One turn moves each row of this set onto another row. After a few examples, where does it send each row asked below?
bivo: [-30.1  27.1  -8.5 -18.5  -3.3   3.6 -13.8  11.3  12.6 -19.3  17.7  22.9]
tep: [ 13.6 -15.7  -6.8 -12.1 -11.8  56.7 -10.9  -5.2 -19.1   9.2   8.9  -6.8]
gabog: [  3.6  15.2   1.3  -7.9  10.5 -10.3 -33.9  21.1  -4.9  20.5  13.8 -34.8]
dadep: [ -3.6  40.5  20.5   7.3  15.3   7.7 -13.2  -6.2 -16.8  23.8  12.7  12.2]
muzo: [-11.0 -22.5  16.7 -12.4   0.6 -14.1  -6.5   3.6  25.6  39.5  22.8  -4.1]
fuf: [ 16.7  19.8  -6.9   5.9  -5.3 -23.5   0.1  18.4   6.1  -5.9 -36.2   0.3]
zake: [-10.4   7.8  10.0 -42.4 -23.8 -12.8  29.5  10.8  -4.6  10.5  17.9   9.0]
ped: [ 25.0 -30.9   1.9 -35.3   3.3  -4.5  23.9  17.4 -12.4  -2.0   7.1 -12.8]
goke: [ 23.3  16.6 -11.0  -0.9 -14.6  18.8  -3.5 -44.0 -11.9   4.5  26.1 -33.0]
migem: [  1.1   0.3   9.2  16.9  -5.5 -35.1 -13.0 -24.8  18.1   2.9   5.9 -35.5]
sis: [ -7.6  21.2 -23.8  -2.0  14.2  21.5  41.1 -19.6  -1.2 -13.9  13.5  -5.1]
vumav: [  5.9 -30.4 -31.4  -9.0 -31.2 -15.0   5.0  -6.4   1.8 -26.5  -3.7 -10.4]
vivug: [ 21.5   5.1   5.2 -33.8  21.2  22.8  28.1 -29.9 -19.1   0.4   3.6  -6.3]
vodir: [ 15.2  -4.9  21.8 -16.0 -29.7   4.7 -38.6  -1.9  -2.9  29.0  -8.5   6.8]
Zuk: [  2.3   6.4  -9.3 -15.5 -48.7   1.2 -13.1 -13.8 -14.3  -1.9  10.8  32.8]
bagop: [-10.8 -14.4   6.8 -18.5  27.7 -19.5  26.0 -10.9  10.3  20.7  26.0 -17.8]
nar: [  1.7   6.2  -9.7  15.9 -35.1  -4.7 -35.3 -30.6 -10.3 -19.0   4.4   6.5]
zege: [ 13.9   1.6  21.5 -33.3  21.3  24.3  10.6  20.0 -21.8   6.2   1.0 -14.6]
mevav: [-15.3 -24.6  13.2  -1.8  -2.9  27.0 -11.0 -33.0  15.5   8.9  39.8  -9.1]
gano: [-13.6  -8.9  -3.8 -39.5  28.9  -3.7  -1.5   2.1  31.9  -2.8   4.5 -22.0]
zove: [ -3.6 -24.6  -3.8  23.5   8.9  21.5  16.4  10.7 -31.9   7.5  -0.9  -3.3]
Faf: [ 10.9  21.0   2.4 -46.8  -1.8  -2.6 -13.0 -20.6  27.8 -20.3  19.8  -8.6]
boku: [ 13.4   4.5   8.7  27.0   5.8  -9.2  38.2 -26.0   6.6  14.1  -6.3   7.1]
Lemo: [-16.3 -17.5  -3.5  37.6 -27.8  -8.9   9.7  -4.6   7.6  -9.7  18.3  -4.1]
Tiz: [-26.3  -3.3   0.7   7.1 -20.6 -18.9   0.0 -17.7  43.8  -7.6  12.1  -7.4]
zug: [ -6.8  39.9  -4.4  -7.5 -14.5  30.4 -14.4   0.5 -33.3  -4.5  -2.2  -6.4]
Nobav: [ 24.1 -14.2 -11.3 -25.8  12.6   9.0   3.1  -5.0  21.1 -20.3 -26.9  19.5]
tupu: [ -9.9  12.3  -9.7  20.8 -13.7 -10.2 -12.4 -20.1   3.1  -5.1 -27.6  30.8]
mot: [ 20.1   7.8 -19.5 -13.8 -16.3  33.3  -8.4  -7.7 -28.0   7.8 -28.2   9.8]
zin: [ 20.3 -11.2 -18.4  12.8  20.5   2.3 -28.6 -30.7  16.3   4.6  -3.1 -26.2]

tep moves to ped
mevav moves to vumav
Now find these:
mot moves to zege
boku moves to bivo
tupu moves to zug
sis moves to Faf

One turn moves each row of this set onto another row. After a few examples, where does it send each row asked below?
Tov: [ 27.4  24.7 -20.0 -21.2 -21.1 -17.6  31.5  22.5  -0.7  36.8  22.8   6.3
  15.6 -40.0]
Davif: [ 69.9 -18.5 -22.2 -25.7  21.7 -28.8  14.0  20.1  35.3  53.3  16.2   3.3
  19.6 -13.8]
lafo: [ 47.3 -28.9 -40.4 -32.1  -3.5 -22.2   2.8   3.1  46.7  21.6 -19.6   1.6
  -1.8 -35.1]
lolov: [ 24.8 -11.2  15.6  13.4 -11.1  -1.0   6.6 -35.7  24.4  54.5   4.7 -26.1
  -6.5 -16.1]
nif: [ 43.8 -21.5  -2.3  27.8   3.0  16.1  20.5  -4.3  18.6  37.9  -2.0 -13.5
  14.4  -6.0]
pizek: [ 26.1 -24.4  18.0  -3.2  10.3   8.6 -11.2  11.1  -2.8  86.5  -9.0 -19.2
 -16.4 -14.4]
ser: [ 37.4  -2.8  25.1  -9.6 -32.0 -26.7   1.5  10.6 -18.9  63.2 -40.4   4.9
  12.1 -33.3]
Lidir: [ 33.7  29.6  -2.9 -12.8 -14.5  11.1   6.2  15.4 -13.0  51.2  24.8  12.0
  22.6 -28.0]
gekol: [ 55.3   8.2   1.0 -21.9 -19.7 -14.1  -9.7   9.0 -20.8  69.7  30.2  22.9
  22.6 -29.2]
dob: [ 40.9  38.9  -4.3 -17.8 -24.5 -13.5 -18.6   4.4  12.2  57.9  -4.3  33.9
  -6.1 -32.2]
vibud: [  9.4  21.0 -26.8 -21.8  22.6 -11.4   2.9  12.8   2.8  33.2   6.8  30.1
  17.7 -36.2]
zadum: [  2.5  -3.8 -22.2 -24.5  17.6   7.6  -5.9   0.4  45.9  43.0   0.2  -7.2
 -19.5 -35.7]
Zavop: [ 30.6 -23.1 -20.5 -14.8 -37.9 -46.1  10.9 -14.2 -13.4  41.9  28.6  13.1
  18.4 -34.7]
nemun: [ 43.6  -8.4  -6.3   6.1   6.9  17.3 -13.6 -30.1  40.3  38.8  13.2   4.8
  10.1 -17.2]
Vud: [ 36.3 -43.7   0.2 -18.3  13.2  24.4 -21.3  11.1  42.1  57.2  -5.9  15.8
  -2.2 -23.8]
kuf: [ 52.3 -21.8  -2.2 -18.1   3.1 -47.4  33.9  14.8  20.6  70.9   6.2 -26.9
   3.3 -15.1]
peman: [ 47.0  13.2   8.2 -38.8  -3.4  -6.8  -3.2   9.4  29.3  70.3 -23.6 -20.7
 -23.8 -35.6]
natud: [ 13.0   6.0  13.9 -17.0   6.0 -27.5 -19.1 -10.3 -27.7  78.1   5.5  15.8
   3.7 -30.9]
rud: [ 46.4 -45.5   7.0 -47.2  -1.0 -11.4 -20.2  -8.3  44.2  58.8 -17.5   4.6
  -5.1 -36.1]
pifun: [ 36.3   0.7 -37.3   4.1 -29.1 -25.5  19.6  20.3  11.6  19.8 -13.3  30.7
  11.2 -26.3]
gama: [ 28.9 -43.1   9.8 -31.9 -11.0 -19.3  24.4  11.1  33.1  55.2 -31.4 -25.4
 -10.7 -35.3]
per: [  8.3 -32.4 -19.4   4.7   2.0 -42.1  18.5   5.0 -28.8  40.0  -4.5  13.4
  21.0 -24.3]
Roril: [ 51.5  -9.7  -5.2 -39.6   7.3 -46.9  -0.2 -11.1  39.7  71.2  21.4  -7.6
  -2.5 -25.0]
pok: [ 26.8 -67.8 -30.5   4.5  10.9  -6.1  -5.9   4.0  13.0  38.9  -5.4   3.5
   5.9 -14.0]
sivi: [ 43.6 -24.7 -17.3  -9.1 -22.3 -25.2   0.1  12.2   1.8  18.8 -34.1  35.6
  34.0 -33.5]
Mufab: [ 11.5 -41.1  -4.1  13.9  -3.6 -24.3   4.9  33.5 -19.9  65.5  -2.1  30.9
  12.4 -23.3]
zap: [ 19.2 -42.3   4.9  -4.6   4.2  16.2  22.9  31.1  31.8  53.3 -19.0 -12.6
  -8.0 -22.3]
zipa: [ 38.9 -15.0   2.9   7.3 -46.6 -43.4  -2.0  -2.5 -20.0  63.5 -14.1  16.4
  -2.5 -19.3]
Fef: [  6.8 -50.8  10.3 -18.6  -8.3  -4.9  -6.5 -10.6  39.4  62.1  -9.2  -9.3
 -21.0 -31.7]
Lote: [ 71.3 -52.0  -3.1 -10.8 -10.2 -21.6  -2.3  13.1  -0.8  65.8 -29.9  -9.8
   0.4 -14.0]
Kibi: [ 57.3 -36.4   0.7 -33.7  12.4  10.6   9.3  33.9  35.5  49.7 -27.4   1.0
   8.8 -27.0]
vate: [ 38.0 -17.3  -2.4  -5.5 -31.4 -17.7 -15.9 -19.4 -25.3  55.7  28.6  20.9
  25.7 -23.5]
topa: [ -9.6   7.1  13.8 -10.7  -4.9 -20.7  -8.0  17.8   0.1  81.1   5.3  17.8
 -15.5 -42.4]
Kip: [ -2.3 -14.8 -29.0 -11.9   6.6 -18.5  -9.8  18.8  22.2  38.1  12.2  46.8
   5.5 -42.2]
Fugab: [  8.6  -1.7 -24.3  -5.4 -33.4 -21.5  27.5  -6.2  -5.2  24.7  23.1   2.1
  18.1 -34.9]
gil: [ 23.1  23.5   0.8 -35.6 -23.6 -20.9 -11.3  -5.0  22.3  36.0 -28.1  24.0
   5.6 -51.7]

natud moves to dob
zadum moves to lafo
Now find these:
gekol moves to Lidir
sivi moves to Mufab
kuf moves to lolov
zap moves to gama

One turn moves each row of this set onto another row. After a few examples, where does it send each row asked below?
Gom: [ 15.1 -18.3  -7.8  24.0 -24.1   2.4  35.3  -5.3 -35.7  29.2  28.2  -8.4]
Gofa: [ 20.6 -23.3   4.8  15.8 -26.5  -4.0  17.3  32.4  45.2   6.7 -25.6  19.0]
zadol: [ 19.8 -19.3   8.3  14.3 -14.9  -2.1  -1.8  35.6  48.5   6.7 -11.4   4.5]
zonak: [ 18.5  12.9 -20.5  11.7 -60.8 -28.9  25.8  26.4   2.8  34.4  -6.6 -27.0]
fisu: [  8.1 -49.7   2.5  -5.5 -39.9  29.4  32.2 -13.4  -8.6  39.1  -0.4  -4.6]
vavi: [  3.7 -11.9  -1.4  14.3 -46.9  10.4 -31.7  24.8 -19.9  46.6 -12.3  12.4]
zot: [  4.2 -24.9  -4.2  22.7 -50.8  12.4  13.5  -9.2 -39.4  50.2   6.1 -27.9]
gam: [ 27.0 -14.8   2.1   2.2 -45.3   0.1  16.4  41.3  47.1  27.2 -24.5 -22.4]
fek: [ -8.8 -50.4  12.5  10.8 -10.6  -6.7  16.9 -18.3  -5.9  38.6   2.1 -30.6]
ker: [ 18.9  -9.9  -5.4  19.6  -9.5  10.6  26.5 -19.9  -5.6  59.8 -35.5 -10.4]
kot: [ 19.9 -15.2  14.5  24.5   9.9  15.8  25.3   2.5  20.2  26.8  24.9 -10.9]
Mumas: [  3.8 -33.4  -3.7  22.1 -49.1   2.1  16.1  -7.2 -35.5   6.5 -34.6 -16.9]
motef: [ -1.0 -20.5  25.7  20.0  -9.0 -10.9 -11.6  44.4   2.1   7.6   6.5  -6.9]
badol: [-12.8   1.9   0.7  45.2   5.6 -16.4  19.6  -6.7  -3.7  23.7   1.0  -5.9]
Kufe: [ -1.0  -6.0  -6.5  34.1 -45.3  -4.8  19.9 -17.1 -31.0  51.2   7.8 -31.2]
gorod: [-24.1 -31.0  18.0  28.6  -7.9  24.1 -15.9   7.1  19.2  32.4  -2.5 -13.2]
til: [  3.6 -21.9  -5.3  16.9 -35.1   6.2  70.6  16.6  22.7  29.1  -9.8 -12.2]
Rer: [ 16.6  13.6   0.2  20.1  -3.9   0.1  15.9  -0.2 -28.7  20.6  12.1 -22.2]
Ropu: [ 18.1  10.5 -18.9  30.9 -33.7   4.0  16.8 -25.8  19.9  55.2   3.3 -25.2]
fut: [ 10.9  -1.1  13.4  20.4 -26.0   9.9  -7.7  26.9  38.9  42.8 -29.0  20.8]
valo: [ 32.4  -1.7 -11.3  22.6 -65.5  14.1  -1.5  46.6  15.4  13.2 -14.9   0.0]
Supa: [ 13.0 -22.6   4.2  18.2 -58.8  -1.4  21.0  46.1   8.7   6.5  23.2  15.4]
gopul: [ 17.2 -16.0  -5.0  21.8 -51.7 -17.0  38.3  24.8  52.5  40.1  -3.9  -9.4]
lagik: [ 30.8 -43.1  -6.4  11.0 -71.3  -5.7  -9.6  14.0 -13.4  15.3 -24.3 -15.2]
Sut: [  6.0 -35.5  12.8  21.6 -33.0  18.3 -21.5  25.9  35.6  49.7   1.6  13.7]
Zev: [ 20.8 -40.4 -16.3  11.6 -55.4  35.6   1.2 -13.8   0.9  49.7 -14.2 -16.5]
Laz: [ 20.0 -28.7  -5.7   7.5 -17.0  10.9   8.6 -10.2   0.1  46.0 -29.7 -50.7]
karer: [ -9.2  -9.7  10.9  39.6 -52.5 -19.5  -7.5  27.4  20.1   3.9  15.4   9.9]
fego: [ 32.9  24.0  -1.7  29.3 -23.6 -20.6   2.7   4.9  -5.5  39.6  11.7   6.5]
num: [ 26.0 -17.5   1.3  23.5 -31.2   0.4 -24.2  55.1   7.3  16.1  -2.2 -23.4]
tasun: [  1.6 -57.4  10.4  34.4 -40.3   5.9  29.6 -10.5  21.2   8.6 -30.5  -9.9]
rab: [  3.6 -22.2  12.9  24.3 -39.9 -26.7  42.2  38.2   1.1   4.8 -21.3  12.7]
turon: [ -1.6 -37.2   7.2  13.6 -11.3  -7.8  45.9 -19.8  -8.6  45.6   0.3  -9.1]
lev: [ 34.3   2.3  -1.9  16.0 -63.0  -1.5  40.0  14.1  20.8  47.3 -13.6  17.6]
lazuf: [  7.4 -60.2  -7.9   8.9 -31.2  14.3  29.2  20.1 -21.1   8.7 -11.8 -22.4]
Vepi: [ 20.7  19.2  -5.8  38.8 -51.2   2.6 -13.5  34.7  22.5  19.1 -12.8   4.6]
guvo: [ 21.1   1.3  -5.9  45.6 -46.8 -17.8  23.9  35.6   6.1  24.4 -31.0  22.4]
Pup: [-12.8  -5.6   6.3  22.9 -20.0  -9.4  15.6 -34.4  17.8  37.2   9.1 -29.8]
tal: [-10.3 -38.7  -4.3  39.0 -42.1 -11.6   4.3 -21.0 -26.1  15.2   1.4 -25.5]
Dur: [ 15.4 -15.7  14.0  15.9 -48.3   5.3 -39.2  15.2  26.8  36.5  -1.0 -25.4]

karer moves to ker
Gom moves to gam
Now find these:
valo moves to fek
badol moves to lev
vavi moves to kot
zot moves to zadol
gorod moves to fego
Rer moves to gopul
guvo moves to fisu
motef moves to Ropu

